(in the rows, 128 means zero)
One turn moves each row of this set onto another row. After a few examples, where does it send each row asked below?
K815: [167 104 146 113 107 149 144 166 166 110 110 125 139 120 120 145 120 113
  81 118 117 147 140 120 137 150  99  90 140 138  91 121 105 148]
K93: [129 115 143 129 117 122 162 148 113 114 149 120 117 120 113 105 101 164
 135 133 123 131 126 141 122 166 110  88 121 161 132 151 124 141]
K803: [176 106 140 112 130 154 136 167 157  97 103 130 140 124 133 133 128 100
 100 146 107 181 141 119 144 150  98 106 124 116  81 116  96 158]
K112: [174 108 144 116 165 139 144 168 137  89 103 155 122 128 139 121 136 106
 115 168 107 194 131 120 154 154 114 117 131 105  98 115  95 154]
K173: [153 120 153 131 136 123 161 172 116 116 147 123 130 119 111 108 109 160
 101 128 135 128 112 140 128 149 113  96 138 167 126 154 119 144]
K24: [143 122 134 116 112 126 132 133 150 109 128 130 170 134 109 132 108 130
 139 165 151 174 113  90 120 148 115  90 119 101 151 142 144 126]
K226: [135 127 140 115 104 122 149 146 161  96  97 140 138 120 103 143 107 157
 158 162 125 183 121 102 106 153 124  78 133  84 138 129 128 132]
K87: [140 108 147 120 105 121 140 146 160  96 104 152 141 132 104 144 106 148
 143 164 137 178 121 101 115 165 132  78 136  84 149 130 140 128]
K843: [151 115 151 130 122 104 162 158 117 114 143 123 121 123 117 114 121 157
 119 128 118 128 126 161 113 158 118  86 141 156 122 159 132 158]
K171: [162 114 136 105 107 126 151 149 164 122 107 120 135 121 127 148 139 100
 101 116 103 146 146 129 129 143 102  83 150 135  91 128 112 160]
K391: [113 119 125 126 134 129 173 136 107  93 156 133 112 109 137 106 112 164
 152 139 126 147 118 128 123 161 120 109 131 146 147 130 107 127]
K508: [145 107 156 123 105 118 152 155 138 133 125 126 115 129 100 123 104 140
 113 125 116 124 140 135 134 170 109  68 129 162 117 150 127 146]
K808: [118 110 123 121 158 127 172 136 111  90 139 157 105 116 147 109 130 136
 153 154 124 166 117 115 143 163 132 117 145 123 151 112  99 122]
K202: [147 106 146 122 112 122 130 141 152 103 117 145 158 141 105 131 106 137
 137 169 147 177 117 101 121 163 126  83 125  93 153 139 149 128]
K201: [145  99 137 113 156 135 177 169 120  91 102 179 118 100 141 117 134 112
 152 175 118 185 114 114 127 157 133 119 141  92 120 120 108 133]
K428: [170  91 137 103 115 151 147 165 154 111  99 151 151 111 129 138 123  80
 113 155 119 171 138 108 130 158  97 101 117 106  86 132 125 147]
K772: [161 105 156 122 116 130 153 173 145 122 127 128 131 125 107 131 113 137
  78 114 130 124 128 130 136 154 110  83 148 159 113 140 119 143]
K954: [134 120 133 130 131 116 171 144 105  87 158 127 123 107 143 110 126 166
 140 138 122 147 116 153 105 153 119 108 138 146 131 147 118 147]
K187: [139 143 135 104 133 103 154 138 153 126 110 140 144 129  96 141 117 133
 143 159 142 162 110  79 127 134 118  81 143 103 155 138 136 121]
K192: [130 114 122 123 147 121 176 135 109  75 149 151 115 105 163 121 142 147
 141 144 123 161 117 135 118 154 128 122 153 124 140 123 107 135]
K504: [126 115 127 114 153 130 193 168 109  92 122 162 116  89 135 109 127 141
 162 159 125 165 103 120 111 147 130 120 145 109 135 126 107 127]
K827: [159 109 153 117 108 109 159 158 147 128 118 127 121 125 111 137 129 129
  98 114 111 123 138 146 124 155 114  73 157 151 109 146 127 157]
K515: [148 105 127 117 168 117 162 139 118  85 130 167 115 124 162 123 154 112
 133 159 119 176 123 125 142 157 132 122 156 107 135 113 108 139]
K977: [126 124 129 115 144 125 193 173 105 108 138 138 123  94 117 100 114 155
 154 144 132 140 102 131 102 140 116 112 137 132 137 144 121 129]
K973: [140 143 140 111 122 111 150 150 153 109  98 130 137 123  93 132 109 153
 165 170 121 184 117 101 110 141 118  80 126  89 135 140 130 140]
K523: [136 136 127 107 119 118 145 130 154 117 123 130 162 126 107 141 114 129
 139 155 150 166 111  78 122 135 113  88 133 105 153 135 137 119]
K612: [137 135 136 129 148 128 175 161 104  94 153 127 124 102 131 105 117 169
 126 139 130 147 105 132 120 140 116 116 136 156 130 144 102 137]
K699: [164  96 138  99 100 144 155 167 158 127 110 139 148 112 114 143 114  94
  98 130 129 136 137 110 124 154  88  89 127 128  97 138 135 140]
K555: [154 111 132 110 149 138 140 144 141 112 100 139 132 129 136 115 137  80
 141 166 100 193 138 106 159 154 115 108 120 111 102 116  95 152]
K229: [150 105 149 111  98 130 148 149 163 134 101 129 122 124 108 143 116 109
 106 123 106 140 150 116 143 163 106  68 135 147  98 132 112 149]
K65: [153 110 135 105 113 143 141 143 162 122  94 127 135 122 125 137 127  85
 122 141  98 171 149 105 150 153 104  87 124 127  87 121  97 154]
K577: [134 130 130 123 162 130 182 156 110  79 138 152 109  97 148 118 131 158
 132 149 124 165 107 118 130 143 124 124 150 131 132 120  87 129]
K760: [140 106 130 117 171 129 154 142 120 100 116 160 114 129 144 107 140 101
 149 170 113 186 126 109 160 162 131 116 136 110 132 110  98 137]
K295: [170 106 131 111 164 122 143 146 131 100 116 149 132 135 151 119 155  85
 126 165 109 187 135 126 150 151 117 117 137 104 109 121 111 159]
K514: [144 147 141 108 137  99 152 149 149 125 100 137 137 131  87 129 114 143
 156 169 129 173 112  93 122 136 118  79 132  97 146 143 134 134]
K55: [165  90 140 108 141 144 154 169 137  98  95 170 137 110 138 124 131  86
 134 178 116 189 128 111 134 160 117 114 124  91  98 126 116 145]
K497: [154 105 143 105 111 127 168 174 141 137 126 134 137 114  99 128 108 120
 102 123 138 112 127 122 118 152  93  85 135 145 118 150 146 135]
K494: [153 116 139 119 176 129 167 162 122  82 115 169 104 115 148 123 139 129
 125 165 116 183 117 115 149 153 129 123 150 111 122 111  89 137]
K928: [141 118 139 112 129 120 181 177 117 130 140 129 129 108  99 106 106 146
 127 132 137 116 110 132 109 145 102  96 134 146 133 154 140 134]
K777: [171 114 128 105 132 133 140 146 153 112 107 122 145 127 141 132 147  80
 117 143 100 176 145 124 139 140 100 104 132 116  86 123 107 166]

K173 moves to K494
K977 moves to K55
Where do these go?
K187 moves to K226
K93 moves to K760
K827 moves to K192

